One turn moves every row onto another: examples first, then more rows asked
pef: [-14.8   7.6  44.4 -12.2  -4.5 -18.5  -9.8   4.1  17.7 -31.8  -9.7  -8.3
  -7.9  16.6 -24.7 -22.4   9.7 -12.2  46.1 -32.2 -42.5  -6.1  33.7 -31.6
   1.1 -19.6  -0.1   2.9 -10.9 -26.2 -12.8  16.4  -4.1 -39.9   6.5  17.7
  13.3 -12.6 -15.5   1.5 -11.2 -27.0]
Felas: [ -7.9  22.3  51.7   7.5  -3.4 -45.8  -3.1   5.1   8.8 -14.3   2.4 -23.1
 -18.5   2.9 -15.3  -7.6 -18.3 -20.6  36.6  -5.4 -24.3  -7.2  20.6 -10.3
  -1.0 -34.4 -16.1  -2.1 -12.3 -24.3 -31.9  16.8   2.6 -33.2  12.5  13.2
  17.8   1.7  -8.5   3.8  -8.8 -35.6]
sobiz: [ 11.1  15.7   4.0  14.4  27.3 -46.4  15.3 -18.8  -5.6 -14.0  12.0  13.3
 -17.8   2.1  -4.0 -17.6   4.6 -12.0  26.5 -22.5 -43.3 -10.5 -17.2 -10.0
   6.3  -1.4  13.9  25.7 -51.2 -12.1 -19.1   0.3  -2.7 -31.4   3.4 -19.3
  18.4 -13.4  12.2   1.6   6.6  12.7]
noga: [-12.5  44.3  25.4  -4.8  -7.7 -29.3  10.7   2.5  15.0 -37.9  -8.3 -11.8
  -4.4   7.6 -19.3 -10.6 -15.5 -23.3  23.9 -13.1 -19.2  -3.0  18.9 -13.3
  -0.1 -26.6   2.6   7.4   4.7 -29.0   0.1  18.0 -13.6 -34.9  22.8  16.4
  29.5 -15.7   2.9   6.7 -11.2  -7.8]
govi: [  8.6  -0.1  -5.6  20.4   1.8 -26.1   4.4  12.5  10.1 -24.8  10.2  14.2
 -19.1  11.0 -19.3 -12.9  25.6   4.4  19.6 -34.0 -42.9 -30.1 -10.2   6.7
  20.1  -9.8   6.8  23.7 -30.1 -26.8 -12.7   4.3  15.6 -19.0   9.9 -14.9
  32.1  -8.9  10.3   7.3   2.5  13.9]
vedo: [  8.6   3.8  -2.7  21.1  23.8 -46.4  24.5   1.8  12.0   5.3   3.2  31.4
 -22.6   3.9 -10.8  -5.8   2.4  14.2   9.1 -11.4 -34.4 -17.8 -15.9  -5.0
   6.0  -5.6  -3.4  24.3 -18.2 -30.5 -21.9  25.1   8.2 -17.3   8.1   1.3
  15.4   7.7  -5.0  -5.4   5.3  13.5]
vufef: [ 14.9  -2.4   0.3   9.3   6.8 -43.5   5.8   0.8   0.3 -12.8  15.7  28.5
  -5.5  30.2 -12.0 -18.4  -7.3  24.9   4.9 -26.1 -47.8 -23.7   1.0 -12.3
 -11.0  -1.0   7.8   6.8 -39.4 -19.6 -35.4   5.5   6.8 -22.6   9.1  -4.1
  19.4 -21.8   3.5   4.1  11.2  -4.7]
zer: [ -6.3  15.8  36.2   2.2  12.1 -32.4  -2.0   9.4  31.1 -20.7  -2.2 -13.1
   5.2  14.5  -2.7  -6.1 -18.6  -9.3  31.8  -1.9 -34.8 -12.2  22.8 -26.8
  -7.2 -18.6  -4.3 -19.2 -15.9 -45.3 -25.1   2.5  -9.1 -10.4 -16.6  18.9
  29.0   3.1  -6.8   1.8 -20.2 -28.1]
tadot: [-17.6  32.6  46.8  -8.2   6.2 -47.8  -3.5  -0.6   3.4 -22.8  10.4 -22.9
 -11.2   3.3  -8.2 -13.2  -8.6 -23.5  32.4  -9.8 -21.8  -5.4  18.7 -10.7
  -8.3 -27.8 -13.2   7.0 -25.7 -26.5 -23.7  23.3   3.9 -28.4  17.0  10.8
  11.6   5.9  -7.8   7.2 -10.7 -41.0]
Zug: [ -3.1  18.2  50.8   3.1  -4.0  -6.3  -1.8   2.3  34.2 -33.0  -6.0  -8.7
 -27.2  -2.3  -5.9  -7.3 -10.4 -22.9  39.1   1.4 -37.0 -14.9  24.7 -20.1
   9.7 -41.9  -3.1  16.6 -21.5 -28.8 -15.3  -5.4  11.4 -14.0   3.5   5.4
  18.2 -19.2  -6.8  18.1  -9.3  -6.8]
vades: [-16.7  26.1  46.9  -4.3   9.6 -50.2  -7.7  -2.4   7.9 -15.5   6.0 -16.1
 -25.5   0.1  -6.6  -5.9 -11.5 -21.8  31.5  -4.4 -18.7  -7.8  18.0 -24.9
  -2.7 -34.1 -19.8   8.1 -24.4 -26.9 -33.1  17.9  -2.8 -26.6  16.4   5.1
  15.9   1.4   2.1  -8.4 -16.3 -34.9]
per: [ -8.9  33.4  49.7  -0.2   7.6 -54.6  -0.6  -1.9  -0.7 -10.0   4.3 -20.8
 -14.8   2.0 -14.6  -9.9 -15.3 -22.2  26.2  -6.1 -33.8  -5.1  25.9 -22.4
  -2.0 -36.4 -11.6   9.7 -18.8 -26.5 -30.2  19.0  -1.5 -33.3  13.1   5.6
  13.0  -2.1 -15.8   9.4 -14.4 -29.3]
Duz: [  8.2   0.0  -9.0  18.1   2.2 -28.1  -2.1  14.5  10.6 -36.7  13.0  16.7
 -13.7  14.5  -5.1  -9.0  21.7   6.4  17.6 -27.1 -51.0 -30.5  -3.8   4.8
  11.0  -6.8  -3.2  17.9 -23.0 -22.9 -17.1   3.9  17.3 -20.7   4.6 -14.6
  31.4  -2.7  10.8   1.7  -1.8  19.3]
dugil: [  3.9   3.0   0.2   9.9  -2.9 -31.0   2.3  11.8  13.1 -29.6  14.8  20.5
 -12.0   9.7 -14.9  -7.2  31.1   4.4  17.5 -29.1 -40.6 -25.8 -13.5  11.3
   0.9   1.7   0.1  18.1 -27.2 -20.9 -18.3   8.5  19.2 -21.3  10.3 -17.9
  34.0  -5.9  12.2   6.9   2.9   8.9]
novir: [  8.1  -1.9   0.6  19.6  21.0 -43.3  22.6   3.1  15.9  -8.5   4.3  34.2
 -12.2   5.8   1.3  -7.1   6.7  12.1  16.5 -11.5 -30.8 -12.2 -18.2  -7.2
 -12.0 -12.6  -7.3  20.4 -23.2 -34.8 -22.8  26.4   9.4 -29.7  12.2   2.0
  22.4  11.1  -4.0  -9.5  13.5  17.3]
sival: [ 11.6   9.0  -1.7  13.3  27.2 -46.4  11.7  -9.0  -7.1 -22.4  10.4   9.0
 -15.3   4.8   2.1 -17.5   6.4 -11.3  24.2 -27.0 -51.9 -13.0  -7.3 -12.8
  -8.3   1.5   8.6  29.3 -47.0  -7.2 -12.8   2.0  -2.8 -30.8   1.6 -16.8
  12.2 -11.8  11.2  -0.2  10.0  17.7]
zipa: [ -2.6  22.3  35.0   0.7   7.9 -27.1   1.7   3.9  23.6 -21.4 -10.9  -6.6
   8.3  15.1 -14.1 -12.4 -17.5 -11.3  31.2  -3.5 -43.1  -1.9  23.3 -19.2
  -0.5 -21.7  -3.3 -14.8  -4.5 -46.0 -24.6  12.4 -10.7 -27.6  -8.9  16.5
  34.3  10.0 -18.1   8.2 -21.6 -26.6]
Vamo: [ 10.9  -5.6   7.1   7.7   8.7 -38.2   6.4  -8.9   5.1  -5.0  17.6  30.1
  -9.1  23.2 -20.6 -18.0  -3.0  23.5   8.4 -22.3 -45.8 -14.1  -4.0 -12.8
  -4.5   1.0  13.0   6.9 -49.6 -19.7 -40.7   5.1   5.6 -28.7   4.2  -4.9
  23.0 -19.4   6.1   6.6  14.4 -14.5]
baz: [-14.4   3.1  49.2 -13.0  -1.4 -10.1  -1.8   6.4  32.5 -38.9 -14.9  -5.3
  -2.1  11.2 -17.0 -19.6   6.1  -9.5  41.6 -27.5 -32.9  -4.8  28.1 -24.8
 -11.0 -18.7  -2.4   0.9 -13.9 -29.6  -8.4  20.8  -2.2 -32.1  10.0  21.8
   6.0  -5.7 -11.5   5.8  -4.8 -31.5]
kefur: [  2.5  11.7  -2.6  17.9  28.5 -43.2  18.8 -14.2   0.6 -13.7  13.8   4.3
 -12.6  -3.2  -3.5 -12.5   6.2  -8.0  30.3 -18.2 -46.6  -7.2 -14.7  -9.3
  -3.6   1.5  15.9  30.7 -48.5 -11.9 -11.0   1.8  -2.0 -28.7   4.4 -14.2
  14.6 -14.7  10.5   8.2   7.7  15.4]
Redon: [  3.7  12.9   5.4  15.1  29.5 -44.8  12.3  -9.1   2.5 -17.4  19.2   9.6
  -8.5  -1.0   2.0 -20.3  10.1 -19.1  23.2 -20.8 -48.1  -8.6 -18.2 -12.5
  -9.5   3.9   7.3  26.3 -52.2 -10.3 -20.5   2.3   4.8 -28.3  -1.6 -16.2
  15.3  -4.3   3.7   8.0  15.0  18.5]
Balib: [-13.5  22.8  51.1  -0.5  -2.3  -6.7  -1.7  -4.9  30.3 -40.5  -4.1  -8.9
 -13.7  -7.6  -8.3 -17.9  -9.1 -23.9  39.3  -5.9 -38.1  -4.4  23.4 -18.2
   0.5 -42.1  -1.6   7.0 -22.0 -27.8 -18.9   0.0  17.6 -23.1  12.2  13.5
   8.0 -15.6 -13.5  24.7   0.6  -9.7]
fon: [-12.8   2.1  49.6  -0.4   0.9 -16.3   0.3   7.5  23.5 -35.1 -11.7 -15.0
 -13.7   5.5 -21.2 -15.0   3.5 -19.2  55.1 -27.5 -33.7  -7.9  29.4 -21.9
   0.7 -19.1 -10.5  -4.5  -3.2 -22.8 -16.6  14.0  -6.1 -34.6   9.7  19.4
   7.8  -9.0  -7.3  -0.4  -9.5 -26.9]
repu: [-14.0  32.7  35.8   4.3   2.6 -29.4  11.5   1.5  16.2 -32.5 -10.1 -16.9
 -10.4   3.7 -16.6 -10.9 -27.2 -28.0  36.1 -14.0 -16.3  -4.4  17.8  -8.9
  -5.3 -22.8  -5.9  -3.5   2.4 -22.9  -8.4  15.1 -14.6 -35.3  24.8  18.5
  20.2 -13.8   2.0  11.2  -0.4 -14.9]
linur: [ -6.3 -12.3   2.3  21.7  34.7 -17.1   0.3 -20.6  10.2 -16.0   7.3  24.4
 -15.4  14.8  -2.2 -10.7   3.7   4.7  25.9 -23.3 -55.6 -10.0 -15.3  -7.3
  -8.4  -6.3  -2.4   3.9 -19.7 -25.8 -35.7  11.8  22.7 -20.6  12.2 -24.7
  23.9 -12.8  -2.1  21.4  -2.3  11.7]
pevo: [ -1.0  18.9  51.7   7.4  -8.4 -18.3   9.4   2.5  26.7 -40.2  -5.3 -14.3
 -13.8  -6.0 -10.8 -11.0 -17.4 -27.7  47.4  -0.6 -37.5  -5.8  27.6 -12.9
   8.5 -37.3   0.9   4.6  -9.4 -25.4 -16.1  -4.5   8.7 -23.7   6.0  20.1
  10.8 -18.5  -6.5  15.5  -3.2 -11.6]
Suk: [ 12.2   0.9  -1.4  24.3  22.8 -50.1  21.4   2.3   9.0  -3.8   3.1  34.9
 -19.5   8.6   6.9  -1.1  -1.5  12.3  20.1  -6.7 -44.7 -19.5  -9.5  -9.6
  -3.8 -11.4  -3.9  27.3 -18.8 -29.1 -25.9  22.7   4.8 -26.6  11.1  -2.0
  12.9   5.3  -3.1  -8.8   1.3  18.1]
subir: [  0.1   3.2  -3.0  23.1  26.6 -53.1  20.9   0.4  10.2   0.9   9.4  35.0
 -16.8  13.5  -5.0  -5.3   2.4   9.8  16.9 -12.9 -36.0 -17.5 -16.7  -9.1
   8.8  -4.3   1.7  20.5 -20.1 -34.1 -29.2  23.8   5.4 -26.6   7.4   4.4
  16.5   8.5   2.1 -12.1   1.5  14.1]
Lur: [-16.1  -1.9  47.4  -8.2  12.3  -5.8  -5.6   6.7  22.8 -32.4 -17.8  -7.8
 -19.0  13.7 -14.9 -19.7   4.6 -10.7  43.0 -34.9 -32.1 -15.6  30.3 -34.4
 -10.4 -13.0  -6.9   4.1 -12.6 -29.5 -11.5  17.2 -13.4 -29.9   6.8  13.9
  12.0 -15.0  -3.6   0.7 -13.2 -23.3]
Depa: [ 12.7  -5.2   5.7  12.8  14.7 -40.4  12.2   0.9  -2.7 -10.1  18.8  29.0
  -7.7  21.3 -21.1 -20.9   1.2  25.2  12.0 -29.4 -43.0 -22.0  -3.0 -18.7
  -4.7   0.9  11.2   9.8 -44.6 -24.7 -42.2   4.7   5.8 -24.3   0.0   3.6
  24.0 -22.9   4.1   5.1  10.7  -9.2]
pabe: [-17.2 -11.0  -2.5  24.6  34.3 -16.1  -4.9 -14.0  13.7 -10.0  10.3  23.7
 -16.4  15.6  -8.1 -12.6   6.2   8.0  29.0 -27.9 -59.8  -9.0 -15.2 -16.2
  12.1  -2.3  -2.1   4.5 -24.2 -23.3 -39.7  12.6  13.4 -25.9   9.7 -14.1
  26.9 -10.1  -0.4  14.5   1.2  14.4]
Ronub: [ -2.3 -11.0   4.2  21.6  36.7 -22.6  -7.6 -18.0   7.2 -16.1   8.0  24.0
 -19.6  18.7   0.5 -13.7   4.0   4.5  28.7 -26.8 -64.3 -14.3  -6.9 -12.8
  -0.2  -6.5  -3.2   8.5 -25.0 -17.3 -45.2  12.4  12.4 -30.3  16.3 -25.0
  22.6 -12.7   3.0  13.6  -2.5  14.1]
govur: [ -2.3  14.8  38.0   6.6   7.3 -27.1   1.4   4.2  23.8 -26.5  -5.7 -18.3
   5.4  16.1 -12.8 -13.4 -23.5 -18.0  45.2  -8.0 -37.9  -3.2  23.8 -15.0
  -2.5 -15.4  -4.8 -24.1 -10.5 -35.2 -24.8   5.1 -11.7 -27.2  -8.6  18.4
  25.5   4.7 -10.1   8.3 -13.9 -30.0]
ras: [-11.9  39.2  27.7  -9.5   2.7 -23.9   5.8  -1.3  22.6 -36.7  -7.3 -10.0
 -17.6  16.6  -6.9 -11.7 -28.0 -33.8  22.9 -15.0 -12.7  -7.2  12.3 -15.4
  -1.2 -23.9  -4.0   1.6  -8.8 -27.7   3.2  11.6 -18.9 -25.0  17.6   6.6
  26.3 -12.2  11.3   8.7  -4.3  -5.6]
Fuvir: [-16.6  39.1  27.6   1.1  -3.0 -19.2   2.7  -2.5  18.4 -42.5  -6.8 -13.6
  -7.0   4.1  -5.1 -14.0 -19.7 -28.4  25.8  -9.4 -14.3   0.8   9.6  -7.6
  -6.6 -28.9  -3.1   0.1  -2.9 -30.3   0.4  18.4  -1.6 -27.7  21.5  12.8
  26.9  -3.5   2.0  15.0  -3.9 -13.0]
sila: [ -8.2  -9.9   3.8  31.0  35.4 -16.8  -0.1 -12.8  14.5  -9.6   2.6  24.1
 -13.7  17.0  -4.7 -14.1  10.5  11.4  33.4 -25.7 -56.9  -9.9 -14.9 -14.8
   5.9  -7.5   7.9  11.3 -25.5 -23.9 -41.5  14.0   9.1 -26.8  12.1 -18.2
  26.0 -19.3   0.3  15.6  -6.5  13.3]
vos: [ -7.3  23.1  44.5   2.0  -1.3 -12.6   6.6  -6.9  20.5 -39.2  -2.0  -9.1
 -14.1  -6.1  -9.4 -13.9  -9.3 -25.9  41.8   0.3 -49.7  -0.3  26.2 -22.0
  15.9 -43.1  -0.6  10.8  -8.7 -29.8 -16.6   1.3  13.8 -25.0   2.0  11.6
  18.5 -17.1 -12.9  17.8 -13.3   0.0]
zega: [  9.5  -1.6  -1.7  16.1   3.4 -24.3   2.1  11.5   6.9 -29.2  16.6   7.8
 -15.9   3.6 -14.4 -10.1  27.2  11.8  15.8 -33.5 -43.3 -19.5  -6.4   2.1
  14.2  -6.1   6.2  21.0 -28.1 -26.8 -14.2   1.5  22.0 -18.1   3.8  -7.9
  35.2  -7.1  17.7   2.1   3.0  10.7]
Kufo: [  6.0  -7.8   4.8   5.9   7.2 -41.3   7.4  -3.0   4.1  -9.4  20.0  28.4
  -5.0  24.2 -15.3 -18.8  -2.5  24.2  18.0 -29.3 -40.0 -19.9  -4.2 -13.4
 -17.9  -6.8   9.9   8.1 -49.7 -20.4 -30.4   4.1  16.0 -25.2   8.6  -3.4
  18.2 -25.1  -2.6   4.9  20.4 -10.2]
feza: [ -5.4  21.7  40.6   0.1  16.2 -25.9   4.3   2.5  26.6 -26.5  -5.0 -12.2
   9.6   8.4  -3.8 -13.2 -11.4 -12.4  37.2  -1.3 -35.7   0.2  16.4 -20.1
  -8.9 -20.6  -5.3 -16.6 -17.1 -40.8 -25.8  12.9  -1.6 -16.5 -10.1  19.5
  20.3  15.4 -18.8  11.6 -15.5 -31.5]

Lur -> zer
Suk -> sival
And these:
Balib -> baz
pabe -> Vamo
Depa -> subir
zipa -> per
Felas -> repu
dugil -> linur

